In the data rows, 128 means zero.
Here are some rows, each followed by its group. Groups can overlap.
[107, 93, 164, 97, 144, 152, 80, 86, 122, 153, 72, 125, 255, 104,
 127, 105, 131, 82, 127, 161, 114, 162, 129, 116, 90, 181, 148, 106,
 91, 121, 98, 101, 211, 140, 86, 115, 76, 80, 80, 49, 146, 118,
 121, 152, 187, 131, 178, 162] 0
[132, 108, 152, 129, 100, 150, 115, 132, 149, 146, 113, 155, 90, 141,
 157, 113, 148, 107, 166, 166, 155, 172, 158, 152, 122, 172, 135, 148,
 67, 119, 115, 111, 159, 142, 78, 124, 133, 90, 119, 84, 104, 178,
 92, 126, 158, 171, 134, 166] 1
[129, 109, 91, 144, 121, 82, 132, 152, 100, 158, 108, 127, 153, 177,
 129, 118, 146, 124, 137, 148, 138, 87, 134, 156, 113, 135, 133, 101,
 110, 170, 100, 154, 122, 150, 133, 124, 125, 148, 130, 134, 163, 131,
 98, 128, 133, 138, 147, 117] 2
[101, 119, 144, 148, 128, 68, 120, 143, 147, 255, 141, 112, 157, 162,
 103, 134, 151, 140, 133, 106, 121, 106, 123, 111, 114, 136, 127, 126,
 105, 109, 124, 134, 116, 94, 181, 131, 136, 187, 184, 147, 135, 119,
 116, 79, 126, 93, 117, 99] 3
[119, 131, 140, 100, 129, 168, 117, 157, 120, 138, 120, 147, 159, 145,
 143, 109, 97, 125, 132, 103, 162, 154, 142, 119, 157, 153, 96, 114,
 65, 118, 115, 58, 156, 116, 118, 179, 94, 110, 104, 66, 129, 113,
 104, 106, 116, 136, 124, 138] 4
[122, 80, 127, 128, 81, 116, 159, 150, 108, 78, 116, 173, 145, 117,
 148, 120, 122, 140, 162, 149, 123, 75, 151, 128, 113, 94, 105, 137,
 164, 121, 137, 136, 114, 151, 130, 130, 157, 135, 90, 138, 120, 154,
 111, 165, 103, 146, 92, 94] 2
[125, 114, 128, 127, 93, 92, 131, 136, 153, 158, 161, 135, 112, 120,
 155, 148, 173, 99, 123, 119, 166, 103, 169, 159, 122, 131, 123, 153,
 100, 93, 143, 153, 112, 130, 127, 107, 168, 125, 167, 106, 84, 154,
 111, 101, 139, 120, 79, 150] 1
[89, 124, 86, 135, 169, 102, 146, 142, 167, 120, 177, 80, 125, 120,
 94, 161, 103, 134, 58, 120, 157, 173, 135, 130, 147, 82, 168, 185,
 172, 97, 162, 147, 135, 166, 139, 132, 175, 162, 139, 121, 100, 143,
 197, 146, 255, 83, 173, 144] 5
[8, 145, 111, 135, 104, 115, 159, 167, 108, 100, 111, 144, 98, 172,
 113, 112, 159, 157, 141, 129, 88, 71, 145, 134, 125, 124, 166, 120,
 157, 137, 121, 202, 116, 146, 140, 148, 95, 148, 93, 139, 113, 122,
 96, 104, 126, 136, 178, 72] 2
[110, 157, 96, 100, 171, 140, 124, 120, 175, 124, 138, 116, 110, 91,
 94, 180, 138, 178, 99, 137, 138, 124, 97, 132, 115, 143, 155, 114,
 156, 137, 142, 150, 147, 163, 125, 159, 125, 159, 144, 131, 128, 143,
 134, 97, 148, 91, 123, 155] 5
[161, 96, 112, 143, 131, 88, 145, 106, 149, 133, 111, 183, 105, 124,
 126, 120, 126, 110, 135, 86, 157, 140, 119, 131, 255, 119, 147, 157,
 130, 148, 131, 139, 104, 102, 126, 150, 0, 137, 115, 186, 126, 122,
 164, 103, 99, 125, 80, 93] 3
[148, 129, 105, 125, 123, 133, 106, 101, 119, 109, 138, 109, 173, 70,
 117, 136, 105, 145, 119, 103, 123, 115, 141, 135, 167, 119, 121, 120,
 147, 150, 131, 104, 140, 90, 119, 113, 150, 123, 131, 152, 145, 133,
 114, 138, 119, 255, 111, 128] 6
[129, 75, 120, 136, 111, 98, 177, 166, 99, 88, 137, 187, 115, 123,
 150, 98, 112, 158, 171, 166, 138, 115, 142, 121, 140, 88, 121, 142,
 167, 99, 162, 135, 105, 255, 141, 117, 126, 115, 76, 138, 143, 141,
 119, 167, 104, 168, 113, 86] 2
[140, 115, 161, 102, 106, 141, 133, 85, 115, 166, 109, 164, 80, 130,
 172, 135, 163, 83, 171, 163, 171, 134, 134, 180, 74, 136, 111, 127,
 90, 116, 129, 140, 153, 164, 109, 132, 98, 101, 112, 110, 106, 169,
 103, 112, 142, 151, 121, 189] 1
[149, 126, 115, 90, 138, 152, 114, 124, 111, 99, 78, 117, 122, 118,
 128, 126, 107, 158, 129, 105, 143, 78, 111, 103, 159, 124, 102, 255,
 149, 130, 135, 112, 104, 95, 139, 148, 118, 89, 126, 131, 143, 77,
 128, 112, 100, 152, 133, 102] 4
[143, 61, 146, 113, 114, 87, 114, 110, 142, 103, 154, 184, 122, 110,
 170, 116, 96, 155, 170, 140, 150, 125, 107, 118, 142, 122, 126, 148,
 128, 106, 124, 136, 92, 143, 157, 112, 146, 131, 125, 144, 119, 136,
 198, 121, 95, 101, 76, 116] 3
[106, 139, 123, 124, 165, 161, 184, 97, 168, 98, 146, 147, 148, 69,
 127, 132, 83, 165, 151, 175, 158, 94, 59, 136, 120, 186, 140, 157,
 174, 107, 163, 122, 119, 132, 132, 114, 191, 167, 103, 173, 103, 146,
 156, 126, 138, 157, 132, 146] 5
[113, 88, 166, 155, 145, 119, 126, 136, 151, 140, 130, 99, 143, 178,
 130, 115, 138, 148, 164, 123, 99, 137, 98, 101, 109, 115, 124, 134,
 86, 97, 112, 135, 118, 83, 167, 121, 127, 174, 172, 129, 143, 94,
 138, 91, 140, 102, 120, 91] 3
[255, 186, 150, 106, 124, 91, 102, 137, 116, 146, 116, 90, 127, 148,
 129, 150, 169, 139, 109, 100, 101, 103, 145, 105, 115, 138, 166, 107,
 122, 146, 86, 160, 122, 95, 127, 90, 155, 124, 160, 113, 130, 88,
 114, 139, 122, 100, 114, 163] 0
[116, 0, 144, 153, 95, 82, 137, 146, 138, 162, 127, 130, 101, 121,
 160, 133, 184, 126, 136, 145, 45, 120, 167, 149, 102, 95, 116, 160,
 116, 79, 155, 152, 117, 132, 140, 109, 152, 0, 131, 138, 105, 189,
 115, 116, 126, 102, 104, 157] 1
[91, 104, 111, 160, 168, 118, 110, 139, 150, 164, 136, 140, 118, 135,
 144, 94, 135, 116, 79, 121, 65, 150, 160, 128, 108, 126, 149, 150,
 153, 200, 114, 180, 172, 124, 146, 126, 116, 141, 127, 166, 119, 144,
 198, 97, 165, 104, 125, 95] 3
[113, 108, 109, 156, 100, 60, 165, 153, 119, 133, 158, 113, 152, 184,
 129, 130, 151, 161, 122, 121, 134, 126, 171, 155, 128, 85, 183, 124,
 175, 154, 113, 134, 71, 127, 120, 81, 131, 141, 122, 167, 154, 150,
 101, 201, 113, 123, 130, 108] 2
[157, 119, 184, 123, 146, 119, 80, 64, 136, 135, 85, 146, 151, 136,
 152, 157, 111, 104, 129, 136, 117, 107, 138, 134, 102, 160, 153, 138,
 122, 162, 102, 168, 120, 119, 96, 90, 108, 116, 126, 149, 138, 135,
 134, 127, 150, 114, 108, 157] 0
[120, 113, 148, 117, 94, 133, 119, 128, 149, 163, 107, 138, 97, 114,
 142, 135, 132, 95, 148, 173, 130, 143, 131, 133, 108, 153, 123, 134,
 99, 130, 115, 114, 170, 122, 109, 152, 133, 100, 134, 84, 90, 178,
 90, 120, 168, 132, 146, 144] 1
[127, 139, 175, 125, 109, 109, 137, 160, 121, 255, 134, 118, 133, 103,
 137, 147, 173, 130, 144, 126, 152, 112, 139, 144, 97, 141, 110, 157,
 105, 107, 129, 172, 117, 121, 154, 74, 182, 142, 156, 97, 90, 171,
 81, 100, 122, 105, 78, 134] 1
[130, 120, 136, 71, 128, 130, 75, 80, 113, 137, 117, 108, 110, 136,
 151, 151, 119, 97, 124, 122, 95, 86, 153, 119, 107, 166, 154, 101,
 102, 171, 88, 127, 157, 139, 82, 125, 125, 107, 127, 103, 149, 114,
 133, 126, 157, 130, 142, 188] 0
[130, 103, 80, 144, 96, 127, 80, 112, 105, 122, 133, 163, 168, 100,
 116, 131, 123, 121, 144, 104, 116, 129, 80, 136, 159, 96, 142, 0,
 149, 145, 134, 66, 131, 132, 147, 147, 143, 102, 103, 90, 139, 127,
 98, 130, 116, 114, 112, 125] 6
[118, 92, 170, 132, 126, 110, 136, 115, 165, 120, 118, 154, 178, 111,
 151, 138, 123, 127, 145, 122, 134, 164, 91, 107, 124, 131, 122, 161,
 129, 130, 130, 126, 68, 93, 132, 79, 158, 154, 135, 152, 138, 125,
 160, 168, 111, 123, 86, 95] 3
[76, 128, 98, 158, 125, 101, 102, 127, 145, 139, 181, 0, 143, 168,
 149, 126, 172, 132, 131, 113, 114, 137, 172, 119, 108, 108, 144, 163,
 121, 159, 110, 181, 134, 103, 170, 88, 121, 145, 161, 140, 94, 123,
 185, 152, 130, 95, 96, 91] 3
[128, 134, 105, 144, 129, 127, 149, 14, 142, 120, 107, 131, 135, 89,
 130, 114, 91, 145, 138, 120, 124, 123, 63, 139, 157, 120, 97, 128,
 183, 155, 172, 74, 78, 96, 114, 107, 169, 97, 72, 145, 138, 132,
 139, 143, 104, 140, 103, 134] 6
[94, 124, 112, 102, 152, 154, 155, 119, 171, 158, 120, 153, 125, 85,
 120, 135, 72, 141, 102, 167, 113, 137, 69, 75, 140, 123, 143, 123,
 163, 105, 142, 99, 148, 163, 142, 131, 92, 121, 71, 130, 124, 146,
 198, 146, 118, 99, 118, 120] 5
[140, 119, 99, 148, 122, 145, 105, 122, 112, 117, 121, 121, 157, 118,
 125, 121, 83, 117, 143, 79, 104, 134, 125, 152, 150, 115, 118, 131,
 138, 165, 160, 98, 133, 116, 112, 144, 116, 99, 114, 116, 150, 140,
 127, 130, 120, 136, 119, 149] 6
[129, 183, 151, 112, 135, 122, 83, 113, 140, 116, 90, 148, 105, 101,
 135, 132, 108, 131, 105, 147, 93, 139, 144, 71, 140, 136, 151, 128,
 125, 180, 70, 116, 147, 146, 149, 94, 101, 97, 68, 118, 151, 115,
 124, 150, 134, 120, 132, 183] 0
[123, 115, 143, 95, 126, 166, 85, 115, 137, 186, 100, 140, 47, 170,
 169, 123, 157, 73, 179, 190, 162, 135, 141, 166, 104, 158, 103, 167,
 68, 96, 160, 134, 169, 126, 105, 122, 114, 114, 118, 89, 109, 185,
 113, 87, 172, 140, 142, 147] 1
[135, 161, 65, 146, 137, 150, 107, 107, 108, 102, 119, 116, 165, 109,
 103, 132, 98, 161, 141, 97, 86, 110, 103, 128, 145, 145, 97, 130,
 191, 162, 145, 74, 126, 78, 107, 169, 146, 123, 104, 151, 158, 151,
 143, 255, 88, 125, 130, 102] 6
[132, 122, 155, 105, 126, 146, 96, 121, 139, 174, 100, 134, 93, 132,
 157, 112, 146, 90, 157, 147, 162, 168, 130, 142, 96, 139, 144, 164,
 70, 134, 116, 116, 176, 130, 107, 115, 129, 91, 115, 86, 111, 171,
 111, 111, 147, 145, 124, 164] 1
[132, 102, 149, 96, 169, 175, 96, 90, 119, 144, 88, 127, 92, 147,
 142, 118, 88, 77, 143, 143, 137, 255, 136, 111, 90, 185, 151, 97,
 117, 138, 91, 155, 191, 157, 68, 133, 85, 112, 104, 106, 142, 131,
 114, 137, 207, 130, 180, 188] 0
[124, 131, 126, 112, 138, 133, 91, 143, 114, 126, 68, 161, 121, 90,
 138, 124, 83, 91, 105, 120, 116, 105, 153, 115, 111, 144, 143, 107,
 107, 143, 102, 143, 120, 129, 146, 151, 115, 115, 97, 124, 137, 112,
 140, 130, 132, 105, 140, 185] 0
[179, 136, 150, 125, 115, 130, 125, 178, 113, 93, 132, 102, 135, 149,
 113, 124, 111, 156, 125, 106, 137, 118, 209, 135, 172, 140, 118, 94,
 116, 113, 140, 103, 127, 145, 129, 224, 135, 102, 174, 127, 143, 117,
 127, 75, 118, 142, 144, 102] 4
[137, 142, 168, 184, 118, 99, 148, 131, 126, 125, 130, 160, 113, 93,
 186, 255, 144, 106, 142, 148, 138, 129, 160, 146, 126, 128, 98, 141,
 115, 103, 145, 101, 86, 139, 152, 120, 180, 114, 150, 149, 108, 159,
 100, 115, 105, 137, 121, 137] 1
[114, 137, 132, 181, 101, 115, 135, 99, 125, 123, 147, 124, 164, 176,
 115, 99, 157, 128, 128, 136, 94, 143, 127, 82, 108, 137, 134, 131,
 73, 115, 78, 163, 109, 120, 163, 96, 124, 177, 162, 157, 125, 76,
 162, 142, 112, 91, 123, 88] 3
[129, 152, 83, 134, 115, 135, 132, 152, 79, 95, 120, 135, 90, 165,
 106, 120, 164, 131, 131, 90, 74, 122, 149, 150, 129, 98, 130, 126,
 128, 138, 127, 115, 143, 104, 156, 145, 116, 135, 122, 112, 153, 108,
 88, 141, 118, 138, 136, 241] 2
[118, 188, 142, 145, 97, 87, 110, 143, 158, 154, 155, 93, 111, 82,
 99, 169, 91, 146, 98, 183, 123, 159, 117, 114, 132, 93, 176, 136,
 165, 66, 174, 150, 149, 149, 120, 106, 128, 176, 145, 136, 122, 162,
 148, 157, 132, 68, 89, 123] 5
[127, 99, 156, 100, 118, 166, 135, 88, 146, 170, 112, 127, 49, 128,
 181, 111, 114, 80, 172, 169, 181, 179, 169, 167, 91, 125, 106, 148,
 67, 95, 166, 140, 154, 138, 78, 134, 126, 94, 96, 83, 93, 186,
 115, 81, 153, 160, 171, 198] 1
[85, 102, 148, 113, 141, 153, 85, 127, 137, 154, 101, 124, 122, 95,
 114, 115, 106, 84, 124, 151, 125, 156, 128, 244, 118, 173, 152, 91,
 103, 166, 101, 102, 174, 163, 109, 122, 83, 105, 114, 100, 144, 108,
 111, 166, 158, 108, 148, 173] 0
[133, 97, 74, 117, 126, 162, 126, 120, 120, 108, 140, 152, 144, 120,
 145, 109, 68, 154, 136, 108, 119, 123, 94, 255, 158, 122, 109, 125,
 165, 150, 155, 95, 110, 119, 147, 101, 126, 95, 74, 124, 136, 131,
 151, 103, 109, 154, 92, 122] 6
[131, 116, 137, 119, 181, 139, 79, 55, 151, 160, 89, 109, 104, 158,
 150, 125, 99, 73, 119, 151, 158, 142, 140, 134, 88, 163, 139, 108,
 234, 165, 116, 151, 201, 255, 65, 150, 57, 105, 120, 60, 132, 116,
 145, 116, 189, 146, 147, 160] 0
[122, 158, 107, 91, 149, 128, 102, 102, 140, 121, 138, 117, 134, 98,
 111, 144, 131, 165, 104, 148, 146, 112, 96, 147, 99, 136, 186, 121,
 139, 127, 135, 124, 155, 128, 110, 120, 159, 178, 142, 142, 127, 148,
 120, 126, 118, 90, 131, 154] 5
[128, 162, 136, 124, 135, 138, 159, 152, 169, 135, 255, 88, 91, 88,
 108, 168, 131, 140, 106, 154, 114, 163, 102, 61, 115, 91, 129, 114,
 110, 84, 142, 86, 166, 168, 123, 117, 137, 161, 135, 141, 97, 151,
 124, 194, 153, 108, 102, 109] 5
[124, 122, 150, 95, 118, 134, 125, 143, 137, 145, 133, 143, 133, 138,
 165, 127, 103, 152, 126, 91, 164, 116, 64, 112, 138, 113, 120, 70,
 107, 94, 135, 69, 111, 123, 150, 158, 114, 110, 101, 109, 128, 98,
 137, 125, 109, 140, 106, 118] 4
[156, 128, 118, 125, 138, 155, 164, 124, 115, 135, 115, 128, 119, 153,
 117, 126, 106, 124, 133, 111, 158, 146, 125, 136, 140, 143, 121, 107,
 100, 117, 122, 116, 89, 135, 149, 157, 124, 142, 113, 108, 146, 115,
 152, 106, 136, 185, 136, 123] 4
[112, 89, 153, 144, 140, 139, 137, 131, 135, 146, 148, 113, 139, 146,
 117, 125, 162, 144, 166, 91, 90, 143, 0, 112, 132, 133, 130, 127,
 68, 90, 129, 143, 99, 82, 179, 111, 124, 158, 165, 154, 113, 83,
 123, 69, 137, 102, 126, 93] 3
[143, 97, 164, 116, 151, 159, 87, 67, 148, 142, 100, 111, 126, 118,
 126, 135, 114, 95, 134, 153, 130, 131, 133, 117, 86, 182, 121, 108,
 109, 152, 87, 168, 176, 144, 86, 125, 63, 118, 113, 113, 139, 110,
 147, 132, 190, 125, 176, 174] 0
[130, 69, 142, 118, 108, 92, 116, 102, 127, 98, 124, 195, 152, 105,
 166, 131, 93, 152, 151, 133, 131, 133, 118, 114, 141, 103, 154, 150,
 115, 102, 118, 145, 95, 128, 184, 96, 136, 141, 161, 155, 110, 122,
 170, 129, 77, 103, 40, 97] 3
[155, 169, 137, 125, 105, 180, 126, 130, 120, 144, 116, 96, 127, 189,
 140, 132, 106, 124, 130, 100, 165, 130, 167, 136, 160, 134, 115, 90,
 78, 111, 132, 61, 146, 126, 96, 188, 97, 132, 120, 83, 167, 115,
 113, 97, 143, 156, 155, 156] 4
[123, 132, 79, 124, 80, 113, 154, 147, 105, 145, 117, 124, 144, 153,
 120, 111, 158, 108, 143, 112, 109, 100, 137, 150, 115, 136, 154, 98,
 151, 151, 115, 125, 133, 116, 128, 110, 123, 157, 127, 132, 255, 135,
 98, 152, 111, 146, 178, 92] 2
[123, 51, 138, 100, 180, 164, 135, 84, 175, 133, 109, 111, 113, 151,
 143, 115, 95, 100, 120, 167, 176, 181, 92, 116, 114, 143, 111, 112,
 94, 156, 83, 163, 152, 158, 86, 129, 36, 116, 98, 94, 115, 85,
 186, 112, 166, 152, 188, 171] 0
Which 2 groups are nearest to each row below, nearest first, going by the distance to the group's nearest row?
[117, 96, 147, 141, 117, 87, 114, 155, 149, 134, 123, 250, 143, 166,
 117, 119, 163, 134, 126, 82, 94, 112, 158, 115, 137, 117, 149, 143,
 105, 109, 112, 163, 122, 121, 160, 142, 134, 181, 173, 152, 123, 104,
 144, 96, 127, 97, 100, 119] -> 3 1
[146, 141, 127, 136, 130, 121, 114, 124, 85, 109, 129, 113, 148, 121,
 110, 137, 119, 142, 115, 95, 107, 118, 117, 156, 165, 88, 98, 120,
 155, 183, 135, 92, 133, 0, 129, 153, 155, 113, 90, 131, 153, 123,
 117, 133, 94, 116, 121, 100] -> 6 4
[145, 149, 143, 150, 98, 97, 141, 148, 143, 142, 159, 149, 126, 100,
 136, 137, 151, 122, 133, 0, 152, 95, 152, 135, 123, 130, 96, 160,
 126, 91, 137, 132, 106, 137, 149, 126, 189, 138, 134, 127, 117, 177,
 111, 106, 122, 114, 112, 128] -> 1 6
[145, 108, 73, 136, 116, 93, 144, 75, 124, 83, 103, 132, 136, 112,
 91, 133, 84, 125, 155, 80, 122, 136, 104, 96, 136, 127, 98, 138,
 149, 140, 168, 98, 89, 117, 135, 133, 157, 134, 64, 143, 143, 78,
 139, 158, 91, 119, 137, 115] -> 6 4
Which 3 groups are nearest to each row below, nearest first, going by the distance to the group's nearest row?
[83, 108, 154, 100, 148, 137, 99, 108, 177, 146, 79, 133, 108, 84,
 137, 123, 80, 118, 132, 144, 125, 156, 68, 94, 117, 156, 119, 107,
 97, 118, 115, 122, 168, 161, 124, 110, 70, 84, 100, 76, 136, 96,
 137, 133, 157, 138, 128, 163] -> 0 5 1
[122, 148, 117, 81, 155, 146, 122, 87, 139, 122, 129, 125, 140, 88,
 111, 198, 130, 188, 92, 144, 134, 115, 98, 144, 101, 143, 187, 133,
 168, 119, 152, 154, 135, 180, 120, 129, 157, 158, 155, 169, 113, 143,
 103, 138, 128, 108, 103, 170] -> 5 0 1
[134, 144, 180, 99, 94, 118, 106, 118, 135, 138, 129, 117, 192, 124,
 137, 162, 129, 97, 120, 127, 130, 110, 134, 114, 126, 144, 133, 106,
 100, 157, 82, 145, 106, 113, 126, 76, 150, 142, 136, 71, 129, 123,
 113, 144, 101, 104, 62, 165] -> 0 3 1
[143, 100, 141, 111, 98, 166, 100, 84, 137, 163, 105, 130, 85, 126,
 196, 135, 152, 68, 168, 173, 155, 151, 154, 184, 99, 133, 106, 162,
 93, 94, 146, 132, 173, 159, 122, 143, 136, 91, 130, 85, 110, 167,
 95, 106, 182, 166, 137, 173] -> 1 0 4
[122, 160, 102, 104, 157, 125, 113, 134, 139, 128, 150, 110, 106, 76,
 71, 180, 151, 168, 80, 146, 134, 106, 101, 131, 117, 255, 180, 111,
 142, 122, 140, 146, 145, 159, 113, 124, 147, 173, 168, 142, 127, 146,
 121, 100, 137, 93, 129, 165] -> 5 0 1
[168, 138, 81, 117, 145, 145, 117, 128, 132, 128, 121, 132, 160, 120,
 104, 140, 102, 128, 122, 124, 144, 115, 128, 0, 161, 143, 129, 124,
 147, 159, 125, 112, 134, 104, 107, 138, 123, 100, 131, 138, 146, 128,
 110, 136, 123, 111, 99, 123] -> 6 0 4
Group 3 spreads out most along one direction. Which 3 other groups' directions of most spread are closest to that one, closest first?
2 5 4
Which 3 other groups have their centres nearest to the centre of group 5, nearest first?
3 6 2
Which 2 groups are nearest to each row below, nearest first, going by the average distance to the group's rows?
[73, 99, 231, 135, 160, 108, 120, 129, 130, 155, 161, 117, 131, 170,
 131, 137, 160, 111, 112, 130, 67, 133, 166, 101, 98, 121, 137, 159,
 137, 167, 90, 136, 125, 113, 177, 104, 119, 152, 168, 150, 109, 107,
 181, 139, 143, 90, 115, 66] -> 3 2
[148, 108, 149, 120, 110, 151, 98, 116, 111, 175, 119, 170, 78, 137,
 175, 129, 168, 93, 165, 179, 151, 131, 133, 169, 89, 153, 115, 164,
 80, 100, 255, 116, 178, 154, 96, 123, 104, 97, 122, 91, 115, 212,
 119, 111, 151, 142, 151, 160] -> 1 4
[154, 152, 109, 111, 83, 104, 108, 255, 154, 143, 130, 109, 144, 121,
 128, 142, 186, 87, 84, 105, 99, 118, 121, 150, 130, 113, 149, 105,
 120, 142, 120, 74, 163, 93, 120, 174, 151, 146, 111, 120, 110, 125,
 112, 192, 141, 102, 100, 130] -> 4 2
Which 3 other groups have their centres nearest to the centre of group 2, nearest first?
3 6 4
Which 2 groups are nearest to each row below, nearest first, going by the distance to the centre of the group?
[132, 159, 103, 150, 123, 128, 108, 125, 100, 119, 134, 94, 190, 102,
 101, 156, 136, 152, 91, 96, 105, 121, 126, 131, 168, 99, 141, 119,
 157, 128, 147, 128, 119, 82, 107, 119, 151, 99, 143, 136, 141, 132,
 111, 140, 97, 120, 96, 137] -> 6 2
[179, 119, 150, 123, 90, 158, 132, 134, 114, 120, 111, 117, 161, 158,
 109, 126, 127, 121, 138, 116, 154, 134, 157, 143, 150, 140, 120, 124,
 110, 117, 133, 87, 125, 112, 154, 187, 145, 138, 144, 107, 156, 124,
 88, 106, 125, 153, 148, 111] -> 4 2
[87, 112, 144, 110, 132, 150, 76, 135, 131, 137, 80, 147, 101, 100,
 119, 113, 85, 107, 132, 126, 97, 96, 136, 89, 112, 0, 143, 82,
 118, 150, 167, 119, 189, 135, 147, 114, 78, 109, 92, 101, 225, 127,
 125, 179, 146, 99, 136, 149] -> 0 2
[151, 97, 135, 95, 174, 114, 130, 112, 115, 119, 127, 202, 143, 104,
 140, 126, 102, 139, 118, 110, 107, 128, 116, 107, 136, 121, 157, 138,
 130, 99, 101, 159, 91, 155, 164, 108, 128, 151, 149, 149, 120, 124,
 176, 87, 96, 122, 90, 124] -> 3 5
[88, 89, 135, 170, 123, 115, 153, 116, 144, 148, 170, 118, 143, 169,
 155, 117, 153, 91, 98, 162, 131, 183, 95, 111, 111, 75, 115, 127,
 122, 118, 129, 164, 94, 121, 186, 108, 122, 163, 161, 127, 97, 100,
 179, 155, 124, 94, 124, 68] -> 3 5
[107, 92, 155, 162, 192, 71, 130, 143, 128, 170, 140, 136, 112, 194,
 135, 115, 152, 105, 109, 107, 81, 131, 152, 147, 106, 149, 144, 177,
 143, 217, 91, 166, 130, 92, 141, 116, 139, 133, 133, 166, 118, 141,
 193, 104, 170, 100, 120, 158] -> 3 0
[150, 142, 147, 119, 106, 167, 129, 161, 101, 89, 97, 109, 127, 158,
 73, 91, 88, 147, 109, 123, 139, 91, 193, 158, 161, 143, 85, 86,
 118, 121, 139, 84, 104, 118, 173, 198, 114, 120, 159, 120, 149, 107,
 127, 62, 116, 168, 163, 88] -> 4 2
[137, 127, 126, 152, 103, 94, 164, 126, 155, 148, 158, 134, 88, 75,
 160, 114, 176, 124, 152, 158, 173, 133, 159, 178, 105, 142, 100, 158,
 121, 90, 146, 170, 108, 128, 151, 108, 160, 102, 145, 130, 89, 171,
 99, 90, 142, 117, 137, 127] -> 1 3
Which 3 groups are nearest to each row below, nearest first, going by the distance to the centre of the group?
[123, 93, 162, 129, 107, 125, 122, 139, 122, 157, 127, 164, 93, 124,
 147, 113, 142, 100, 158, 130, 156, 185, 147, 145, 102, 144, 124, 129,
 66, 99, 151, 102, 176, 145, 126, 140, 140, 92, 99, 81, 106, 165,
 110, 129, 162, 168, 125, 143] -> 1 4 0
[101, 160, 134, 159, 91, 118, 102, 100, 110, 150, 140, 110, 161, 153,
 133, 137, 176, 138, 142, 145, 84, 117, 159, 117, 106, 118, 124, 142,
 107, 153, 97, 157, 114, 110, 131, 72, 144, 159, 183, 147, 79, 112,
 143, 131, 129, 106, 111, 105] -> 3 2 1
[93, 117, 119, 116, 165, 142, 125, 156, 131, 146, 196, 86, 163, 138,
 109, 155, 88, 156, 81, 99, 173, 147, 135, 114, 116, 110, 170, 155,
 150, 109, 145, 129, 128, 162, 153, 129, 152, 150, 149, 163, 105, 137,
 131, 164, 143, 63, 121, 140] -> 5 3 2
Which 3 groups are nearest to each row below, nearest first, going by the average distance to the group's rows?
[133, 127, 144, 152, 109, 139, 180, 151, 111, 107, 125, 164, 135, 124,
 116, 148, 135, 136, 148, 144, 108, 106, 93, 148, 108, 88, 117, 125,
 171, 148, 124, 146, 114, 152, 143, 105, 107, 118, 113, 160, 133, 141,
 116, 151, 130, 152, 163, 112] -> 2 6 4
Which 3 other groups have their centres nearest to the centre of group 0, nearest first?
1 4 5
Group 5 spreads out most along one direction. Which 3 other groups' directions of most spread are closest to that one, closest first?
3 4 1
